One vector is turned by the same rotation once a tick. Each row is the vector after some number of ticks, and that number follows the row.
The counts run from 0 to 153.
[-3.20  1.49 -1.27  0.23  2.11  1.86  2.33  0.79 -0.36  0.61  0.52 -1.31
  2.26 -4.37  2.36  0.43  1.16  3.68  2.87  5.03  3.56 -1.57  0.14  2.20
  0.06  1.40 -1.03  3.10 -0.30 -0.88 -1.01  0.62 -0.63  0.33 -0.76 -3.00
  0.15 -1.08 -0.32  1.60 -4.74 -2.68 -2.37  1.05  2.45  3.06  1.60 -0.69
 -1.13 -0.40 -2.86 -1.74  3.82  0.91 -0.20  2.20  1.60 -2.94  1.12  0.50
  0.81 -5.30  1.02 -0.88 -0.59]	152
[-0.71 -2.94 -0.29 -1.03  2.84 -5.07  2.88  2.43 -1.31  0.69  1.33  1.80
  3.67 -0.26 -0.42 -3.12 -4.29  0.93 -0.24 -0.01  2.49 -0.68  0.81 -0.62
 -1.04 -0.02  0.83  3.49  0.14  1.32  0.64  1.16  1.02 -0.42  0.17 -2.11
 -1.85 -1.33 -2.13 -1.88  1.23 -3.77  4.47  3.28 -2.76 -0.33 -2.52 -1.98
 -0.67 -1.13 -1.95  0.34  5.03  0.41 -2.30 -3.36 -0.10  0.28  1.85 -2.04
  0.79  0.01  2.02 -1.40  0.59]	143
[ 1.33  4.25  3.33  3.80 -0.95  1.07 -4.58  2.01  1.45 -0.60  1.57  0.55
  0.94  0.06 -1.50  1.60  1.16  5.27  1.12  4.13  1.07 -0.99  5.83 -0.21
 -3.32  1.27 -1.07  0.30  0.15 -2.16  1.03 -3.82  2.69 -0.20 -0.15  3.39
  0.80  0.26  0.57  0.37 -0.21  1.75 -0.79  0.40 -1.02  2.59  0.69 -1.91
  1.37 -2.04  0.09 -1.50 -1.94 -1.93 -1.55  1.90 -0.60 -2.43 -2.78  4.73
  1.87 -1.65 -1.62 -1.25  1.27]	123
[ 3.15 -1.36 -1.37 -0.78  1.26 -2.86 -3.32 -2.55  2.17  1.53 -1.12  0.45
 -1.12  0.35 -4.14 -0.33 -1.22 -4.00  0.09  3.07 -1.45  0.60  2.59  0.09
 -3.77  0.72 -0.22 -0.54  1.67 -2.33  2.37 -1.51 -0.76  0.44 -3.00  2.12
  0.75  1.56  1.36 -1.90  0.87 -2.39  2.70  2.71 -0.46  1.60  0.02 -1.44
 -0.54 -0.02  3.98  1.03  1.54 -2.60 -4.44 -2.55 -4.00  2.33  4.42  0.64
 -0.82  3.42  1.58 -0.64  1.35]	110
[ 1.20  1.07 -0.50  2.63  0.28  1.61  2.15 -3.15  1.52  0.52 -1.51 -0.80
 -0.86 -0.07 -3.88  1.24  0.64  3.38  0.64  2.89  1.62 -0.48  3.13 -0.16
 -3.27  4.24  0.79  4.39  0.21 -0.10  2.52 -4.14 -1.69  0.93 -3.63 -0.66
  3.39  2.62 -0.67 -0.65 -0.94 -1.49 -3.34 -1.61 -1.43  1.75  1.63 -0.84
 -0.53  0.42 -0.55 -3.42  2.16  0.15 -2.46  2.00 -2.57 -1.82  0.11  1.83
  0.87 -3.96  0.96 -3.05 -0.91]	48
[ 2.37 -1.46  1.96 -4.07  1.29 -1.06 -3.37  1.39 -0.38 -0.68  1.72 -0.11
 -0.01 -2.31 -0.98 -1.85  0.14 -1.53  0.86  4.23  0.55 -0.91  2.34 -0.47
 -3.42  0.29  0.25 -1.23  1.06 -4.13  1.68 -0.38  1.99 -0.69 -0.01  4.41
 -1.91 -0.08  0.46  0.82 -0.90 -1.81  1.68  4.12 -0.79  2.69 -2.66 -1.27
 -2.89 -0.93  0.00  0.92  2.74 -3.08 -5.64 -3.11 -2.75  0.98  4.19  2.26
  0.53  1.63  1.99 -1.10 -0.09]	9
[ 3.81 -2.65  0.44 -0.63  1.34 -6.16 -1.62  0.66 -2.58  1.41  1.97  2.45
 -0.95  2.61 -1.31  0.95 -3.32  0.30 -2.84 -2.40 -0.66  1.39  3.19  0.64
  0.19  1.00 -0.02  3.05  4.13  2.66  1.36 -1.09  1.49 -1.12 -1.61  0.74
 -1.70  1.35 -1.79 -2.91  2.64  0.76  0.71  1.84 -3.80  0.45 -0.02 -1.47
 -2.04  0.02  1.18  1.00  1.82 -3.70 -2.99 -0.45  0.82  4.54  3.79 -1.17
  0.33  0.65 -0.36  1.26  0.02]	33
[ 3.21  3.56 -3.60  4.08 -0.76 -1.10 -2.94 -1.43  2.34  1.64  2.37  0.11
 -0.76 -0.50  0.13  3.17  0.57  1.90 -0.87  1.58 -0.83 -1.98  4.42  1.84
  0.90 -0.08 -2.86  0.67  0.73 -0.68 -2.69 -2.97 -1.26  0.27 -2.02  2.30
  2.61  1.97  3.80 -2.13 -3.80  0.44 -1.59  1.05 -0.30  3.65  4.09 -2.41
 -1.28 -2.23  3.03  1.46 -2.02 -2.99  0.63  2.34 -0.24  1.18  0.93  0.78
  0.10 -1.00 -1.76  0.97  1.85]	24
[ 0.35  1.79  2.03  0.36  0.92  4.02 -3.05  2.90  1.45 -3.69  0.22 -0.57
  1.21 -2.98 -1.69  2.26  0.15  0.81  1.25  3.85  0.12 -0.25  0.62  0.48
  0.02  2.22 -2.39  2.10 -1.77 -2.73  1.78  1.62  1.53  4.26  1.81  0.81
  1.72 -1.20 -0.76 -0.03 -3.60 -0.81  0.62  2.70  1.37  4.09 -0.56 -4.06
  0.73 -1.00  2.51 -0.02  1.02  0.06 -4.34 -0.23  0.73 -4.37  0.36  0.66
  2.23 -1.13 -0.12 -4.52 -0.43]	13
[ 1.87 -3.11  1.04 -4.12  0.15 -2.67 -2.43  2.53 -0.87 -0.22  2.83 -0.26
 -0.10 -1.45 -0.63 -1.68 -0.40 -2.73  0.64  3.08  1.29 -1.17  2.09  0.28
 -2.98  0.35 -0.17 -0.96  0.63 -2.84  2.72 -0.80  1.92 -1.34  0.44  3.74
 -1.91 -0.35  1.11 -0.49 -0.16 -2.77  3.36  4.33 -1.42  1.85 -2.75 -1.21
 -2.55 -1.20 -0.17  0.88  3.87 -2.90 -4.14 -2.77 -2.83  1.40  4.27  0.27
 -0.01  1.39  1.92  0.16  0.16]	8
[ 0.16 -0.91 -1.18 -3.12  2.07 -3.81 -4.68 -2.57  0.53  3.71 -1.03 -0.95
 -0.49 -0.87 -1.55  2.03  0.29 -1.62 -1.00  1.20 -1.46  2.06 -3.03 -1.05
  0.91 -1.12 -3.92  0.98  0.65  0.06 -1.25  3.49 -2.92  2.54 -2.80 -0.43
  4.65  0.83  0.63  0.06 -3.03 -2.88  0.65  1.62  2.46  0.15  2.97 -1.41
 -2.43  1.23  4.23  2.06  0.64 -1.19 -0.42 -0.39  0.06  2.97  4.28 -1.59
 -0.11  1.85 -1.05  0.36  1.21]	0
[-3.05 -1.76  0.42 -0.32 -0.96 -3.38  0.52  0.80 -2.22  0.26 -0.04 -0.05
  4.29 -0.58  0.44  2.22 -3.57  2.34 -0.78 -1.21  2.18  1.55 -3.39 -0.03
  2.46  0.92 -2.97  5.05 -0.64  3.45 -1.19  4.39  0.72  2.02 -0.11 -4.28
 -1.78  2.44 -3.49  0.77  0.51  0.10  1.90  1.36  0.14  0.25  1.73 -2.47
 -0.89  0.65 -0.80  1.25 -1.43  2.24  0.81  1.18  2.76 -0.71 -3.21 -1.29
  0.84 -2.29 -4.06 -1.50 -1.07]	65
[ 2.96  2.44 -0.81  3.16 -2.34  0.24 -2.84  1.17  1.20  0.91  4.13 -0.45
 -3.15  0.46 -0.96  3.75  3.15  3.67 -0.24  0.64  0.21 -1.55  3.50 -0.34
 -0.83  0.33 -1.64  0.32  0.33 -1.23  0.99 -5.32 -0.11 -0.86 -0.63  4.22
  3.18  1.47  3.64 -1.93 -2.35  1.50 -1.53 -0.21 -2.95  1.39  2.51 -0.74
 -1.41 -1.10  1.65 -0.46 -0.76 -3.65  0.26  3.36 -0.38  0.61 -0.39  2.10
  2.03 -1.98 -0.69  1.75  0.76]	22
[ 1.45 -0.36  4.20  0.49 -4.15 -1.51 -4.22 -1.23 -1.16 -1.54  2.40 -2.70
 -1.05  0.49 -3.22  5.66  3.51  2.52 -0.65 -0.81  0.09  2.06  0.07 -2.70
 -0.13  1.61 -2.46 -0.16  2.17 -0.71  1.19  1.72  1.08  1.96  0.41  4.78
  1.84  2.33 -0.29 -0.24  1.56  3.08  0.45  2.31 -1.80  0.07 -0.21 -1.18
 -0.10  1.48  1.20  2.23 -4.79 -2.25 -1.58  2.29  0.30 -0.97 -0.43  2.20
  2.71  1.05 -3.09  0.86 -1.56]	97
[ 2.44 -5.99  0.97 -4.11 -2.03  0.03  1.54 -0.75  0.32  0.65  1.46 -2.66
 -2.99 -0.84 -3.61 -1.18  0.94 -1.96  1.01 -0.26  3.60 -0.53 -1.31  0.78
 -3.54 -0.65 -0.38  2.28 -2.35 -0.35  6.03 -4.13 -2.15  0.47 -1.54  1.58
  0.11  2.20  2.56 -0.62  0.62 -0.65  0.53  0.19 -0.62  0.86  0.63  0.47
 -3.52  0.97  0.78  0.66  1.97  1.04 -2.29 -0.44 -3.11  0.54  2.98 -0.56
 -0.19 -3.42  1.19  4.10  0.21]	83
[-1.10  2.00  1.47 -0.98  0.70  2.03 -0.10  1.25 -0.33  0.41 -0.82  0.36
  2.01 -2.75 -1.07  0.79  0.08  3.42  1.84  4.83  2.17 -0.64  0.46  1.24
 -1.20  4.51 -1.26  4.69 -0.29 -0.76  1.89 -0.29  0.30  1.41 -0.88 -2.17
  2.37  0.43 -1.93  2.50 -3.39 -2.81 -3.37 -0.25  0.69  3.04  0.86 -2.67
 -2.09 -0.29 -1.59 -2.91  3.76 -0.34 -1.46  1.57 -0.61 -2.22  0.87  1.32
  1.25 -4.65 -0.98 -4.02 -2.33]	150
[ 2.71 -3.09  2.51 -4.81 -0.24  1.01 -1.92 -1.25  1.12 -0.01 -0.42 -2.35
 -2.70 -2.24 -1.26 -0.75  0.81 -1.19  1.36  2.64  2.30 -0.39 -1.21  1.52
 -2.92 -2.15 -0.94  0.87 -2.00 -1.99  3.99 -2.90 -1.34 -0.85 -3.81  2.56
 -1.07  3.97  1.94  2.04 -1.96  1.13 -1.33  0.02  2.40  2.97  1.62  1.28
 -4.06  0.11  1.51  1.00 -0.17 -0.20 -3.46 -0.27 -1.80  1.63  2.67  1.78
 -0.58 -3.40 -0.01  3.56  1.58]	85
[-3.26 -0.18 -3.23 -0.86 -3.46 -0.89 -0.30 -4.71  0.10  3.21 -0.24 -1.28
  2.05 -1.90 -2.15  1.88  0.78 -1.12  2.24  4.90  0.39 -0.83 -2.42 -1.38
 -2.25  4.61 -1.09  0.63  0.49 -1.81  0.03  1.49 -1.79  0.60 -1.41 -0.45
  1.87  4.69  1.15  1.91 -1.18 -5.53  0.60  1.67 -0.15  0.08  1.08 -0.76
 -3.10  0.67 -1.14 -1.57  1.59 -2.13 -0.28  1.99 -4.13 -0.50 -0.32  1.27
  0.09  0.43 -1.90 -3.97 -2.89]	74
[ 0.83  2.14 -1.01  2.84  1.24  1.17  2.10 -3.73  1.98  1.40 -2.04 -0.30
 -0.72 -0.58 -2.99  1.22  0.22  3.28  1.40  3.09  1.21 -0.01  2.94  0.91
 -1.88  2.90 -0.01  4.73  0.02  0.19  1.32 -3.71 -2.23  0.95 -4.07 -2.47
  3.28  2.31  0.18 -0.33 -1.66 -1.71 -4.20 -1.45  0.42  2.48  3.04 -1.22
 -0.68 -0.10  0.51 -2.60  1.46  0.40 -1.56  2.28 -1.71 -1.58  0.68  1.36
 -0.15 -5.19 -0.03 -1.32  0.06]	49
[-0.57 -2.58  2.82 -0.22  2.76 -0.33  0.87  5.41 -0.02 -1.21  1.57  0.21
  1.22 -1.31 -0.67 -0.95 -0.72  0.28  2.99  2.51  3.61  0.48  4.63  3.25
 -2.11 -0.99 -1.32  1.40  0.99  0.40  3.97 -2.94  3.05 -0.17  0.06  0.03
 -3.14 -4.90  0.48 -1.10  1.88  0.42  2.20  1.33  1.43  2.59 -0.71 -0.97
  1.99 -1.17 -0.02  1.54  2.73  0.57 -2.68  0.00  2.75 -0.52  2.57  0.16
 -0.25 -2.08  3.13  4.13  1.88]	118
[ 0.47 -1.91  3.81  0.47  3.19 -0.62 -0.01  4.44 -0.79 -1.91  1.69  0.04
  0.04 -1.22 -0.09 -0.87  0.60  1.67  2.32  3.14  3.55  0.36  5.21  2.34
 -3.12 -1.13 -0.74  0.04  1.85 -0.13  3.82 -3.78  3.77 -1.67 -0.44  1.83
 -3.18 -4.02  0.17 -0.45  2.30  1.64  1.70  1.07  0.90  2.68 -1.54  0.10
  1.85 -1.37 -0.94  0.51  1.88 -0.59 -2.70 -0.35  2.53 -0.56  2.29  1.88
  0.33 -2.03  3.03  4.69  2.30]	119
[ 0.81 -0.13  4.81 -3.32  1.69 -1.55 -1.07  1.12 -1.40 -1.25 -0.85  0.22
  0.42 -0.68 -1.69 -1.54  0.18  4.51 -0.29  2.84  1.37  0.64  0.20 -2.61
 -3.31  2.98  1.79  3.56  1.22 -1.68  2.92  0.46  1.97 -0.44 -1.13  0.86
  0.42  1.54 -4.22  1.50  0.63 -0.73 -1.59  0.83 -2.72  0.12 -2.56 -1.08
 -1.54  0.62 -3.40 -2.93  4.35 -1.80 -4.87 -1.41 -1.44 -0.84  1.12  2.30
  2.22 -2.15  1.51 -4.20 -1.26]	147
[ 1.46  3.10  4.38  2.27  0.01  0.20 -3.88  2.85  0.77 -1.34  1.58 -0.05
  0.15 -0.12 -1.24  0.55  2.69  5.05  1.33  3.99  1.68 -0.78  5.08 -0.55
 -3.53  0.62 -1.06 -0.51  0.84 -2.57  2.16 -3.99  3.66 -1.53 -0.79  4.54
 -0.21  0.06 -0.16  0.27  0.79  2.88 -0.10  0.19 -1.24  2.14 -0.51 -1.08
  0.89 -1.73 -0.76 -1.74 -1.55 -2.30 -1.91  1.13 -0.24 -1.42 -1.75  4.38
  1.90 -1.27  0.47  0.35  1.61]	122
[ 4.19 -1.44  0.89 -0.27 -0.79 -5.15  0.63 -2.46  0.01  1.28  1.00  0.01
  0.46  0.80  0.18 -2.34 -2.82  3.39 -1.54 -0.47  3.12 -1.53  1.99 -0.05
 -2.71 -2.50  0.10  2.15  0.00  0.77 -1.42 -2.09 -0.64 -3.08 -3.45  0.88
 -3.73  6.21 -0.65  0.71  1.27  1.50 -0.10  1.09 -2.46  1.20  1.21  0.23
 -3.77 -1.97 -1.61  0.84 -3.04 -0.49 -0.69 -1.25 -1.88  1.58 -1.36  1.56
 -0.32 -2.96 -2.16  1.77  1.86]	59
[ 2.55 -0.36 -0.40 -1.10  3.40 -2.41 -3.94 -2.69  3.43  0.81 -2.38  0.48
 -1.39 -0.26 -3.78 -0.32 -1.31 -2.92  0.50  3.42 -2.13  1.47  1.60 -0.42
 -2.62  0.61 -0.46 -0.39  0.98 -2.76  1.52 -0.63 -0.56  1.30 -3.40  1.25
  1.15  2.32  0.34 -1.70 -0.06 -1.35  1.51  1.78  0.95  2.69  0.17 -1.51
 -0.53 -0.04  4.44  1.03  1.55 -1.79 -6.08 -2.95 -2.83  1.71  3.75  0.79
 -0.14  3.14  1.66 -1.65  2.24]	111
[-1.13 -2.52 -0.07  0.10 -2.33  0.57 -0.11  3.42  0.63 -2.45  3.69 -1.62
  2.57 -3.15  1.35  1.93 -1.07 -0.89  1.57  0.08  3.00 -1.34 -0.82  2.65
  1.35 -2.74 -4.17  0.78 -3.56  0.11  0.24  1.11  1.62  2.21  2.53  1.03
 -4.53  0.51  1.78 -0.33 -0.98  1.70  3.94  3.45  1.97  2.91  0.73 -2.22
 -0.49 -1.87  0.88  3.27 -3.52  2.86  0.43  0.24  1.78 -2.43 -2.41 -0.89
  1.02 -1.68 -2.76  3.11  1.02]	91
[ 0.08 -2.98  0.96 -1.79  2.91 -5.25  2.35  1.08 -1.78  0.25  1.19  0.33
  2.55 -0.73 -0.24 -3.71 -3.37  1.28 -0.81  0.72  2.99 -0.48  1.21 -1.39
 -2.23  0.25  1.62  3.38  1.70  0.62  0.87  0.95  1.03 -1.49 -0.21 -0.88
 -2.15 -0.58 -3.09 -0.97  1.09 -3.19  3.21  3.31 -3.03 -0.46 -3.53 -1.12
 -0.81 -1.16 -3.11 -0.05  4.83 -0.27 -3.26 -3.72  0.04  0.10  3.03 -0.54
  0.60 -0.42  2.78 -1.16  0.02]	144
[ 4.16 -1.97  0.24  0.67 -1.64 -5.17  1.76 -1.20 -0.16  1.77  2.18  0.41
  0.04  0.87  0.08 -2.60 -2.90  3.13 -1.23 -1.44  3.46 -2.41  1.80  0.22
 -2.67 -2.55  0.70  2.44 -1.46  1.77 -0.69 -3.59  0.00 -3.38 -2.80  0.68
 -3.58  5.17  0.85 -0.36  1.69  1.30  1.04  0.43 -2.73  0.78  1.24  0.80
 -3.74 -2.32 -1.88  0.47 -1.84 -0.03  0.61 -0.53 -2.14  1.20 -1.92  0.76
 -0.44 -3.80 -1.56  3.90  2.38]	58
[ 0.33 -0.11  1.92 -3.22  0.09  2.84 -4.16  2.53  2.41 -1.20 -0.60 -0.84
 -0.49 -3.00  1.43  1.12  0.26 -0.19  1.65  3.03  0.15  0.25 -3.77  0.82
  0.00 -2.87 -3.44  0.31 -4.49 -2.24  1.17  0.13  0.93  0.85 -0.76  0.68
 -2.44  4.75  1.30  2.04 -2.54  2.94  0.30 -0.17  4.08  4.14  1.95 -0.27
 -2.06 -1.04  2.10  0.67 -1.80  0.89 -2.02  0.55  1.04 -1.42 -3.13  1.77
  1.34 -1.53 -2.85  1.17  2.62]	88
[-0.21  2.96 -1.42 -1.03  3.69 -4.91 -4.75  0.63  1.39  4.02 -1.29  3.21
  1.85  0.90  1.86 -0.70 -2.56  1.75 -1.55  2.62 -2.56  0.01 -2.19 -1.96
  0.95 -1.26 -1.49  1.91  0.81 -0.46 -2.36  1.68  0.58 -1.08 -3.87 -2.37
  1.34  3.39 -1.49 -0.96 -1.84 -1.36  1.27 -1.16  0.47 -0.11  2.23 -0.79
 -1.59 -1.05  0.79 -1.67  3.26 -2.64  0.11 -0.77  0.13  2.87 -0.99  0.36
  1.52  2.23 -1.05 -2.91  3.88]	138
[-4.12 -1.84 -3.79 -0.21  1.93 -0.03  3.28 -4.35  2.84 -0.23 -1.57 -3.26
  1.23 -4.12  0.08  0.07  1.31 -1.95  2.95  3.42  0.75  0.29 -4.69 -1.69
  0.11  0.18 -0.17  1.22 -1.02 -2.38 -1.24  3.50 -3.49  2.38 -2.10 -2.58
  0.71  2.44  0.97 -0.58 -2.05 -4.31  2.38  1.44  2.90  0.48  0.96  0.95
 -0.65  0.82 -0.27  0.76  3.20  1.81 -1.65 -0.54 -1.09 -2.30  0.45 -0.60
  0.53  0.78  2.12 -1.47  0.44]	77
[ 0.22  0.12  0.55  3.82  0.85 -4.49  0.98  1.13  0.24  0.79  2.13 -0.93
 -0.36  2.42 -1.56  2.33  1.85  5.53 -1.07 -3.54  1.12  1.24  0.93 -3.59
  0.66 -1.97 -1.25  3.26  1.63  2.86  0.48 -0.99 -0.51 -0.02 -0.94  1.20
  4.40 -1.53 -0.28 -4.54  2.07  1.57  2.12 -1.10 -3.56 -3.50  0.90  0.18
  2.54  0.19  0.50  0.49  0.85 -0.40  2.66  1.22  2.87 -0.13 -1.28 -0.77
  2.92 -0.29  1.53  2.98  2.46]	131
[ 2.27  0.09 -2.41  3.10  2.65 -3.58 -0.15  2.58  1.99 -0.68  1.87  1.15
 -0.13  1.57  0.56  2.01 -1.96  1.42 -2.19 -4.13 -1.93  1.00 -0.39 -2.51
  3.56 -3.64 -1.17  2.97 -0.09  2.18 -1.60  0.60  1.17  1.58 -0.19 -1.04
  0.87  1.17 -0.18 -5.78  0.34  2.11  4.05  1.03 -2.38 -0.08  0.83 -0.45
  1.82 -1.07  3.03  1.62  0.90 -0.08 -0.17 -0.47  3.27  0.58 -1.79 -2.46
  3.05  0.84  1.00  1.18  4.14]	29
[ 1.17 -2.42  3.07 -2.67  3.40 -4.48  1.37  0.36 -1.56 -0.78  0.20 -0.10
  1.24 -0.81 -0.57 -3.10 -1.56  2.66 -0.53  0.76  2.48  0.38  1.28 -1.72
 -2.70  0.79  2.82  2.96  2.46 -0.24  1.05  1.13  1.45 -1.58 -0.67  0.06
 -1.81 -0.31 -3.47 -0.33  1.63 -2.31  1.53  2.65 -3.15 -0.38 -4.05 -0.05
 -0.86 -0.25 -3.53 -0.64  4.84 -1.17 -4.48 -3.28 -0.61  0.00  2.86  0.72
  0.99 -0.34  2.87 -1.79 -0.37]	145
[-2.60 -0.96 -1.75  2.90  2.47 -1.74  5.24 -0.37 -0.86 -1.81  1.14 -0.36
  2.14 -1.57  0.60 -0.78  0.18  1.55  2.01  2.82  2.45 -0.16  3.27 -1.32
 -1.25  2.53  2.21  1.70  3.59 -0.76 -1.09 -0.39  2.09 -1.13 -0.43 -1.23
 -2.49 -1.32 -1.53 -2.85  2.47 -2.34  2.87  2.56 -1.79  0.46 -2.85  0.49
  2.11 -0.50 -4.16 -0.53  4.91 -1.35 -3.03 -0.50  0.40 -2.51  0.68  0.62
  0.96 -0.33  4.81 -0.68 -0.48]	43
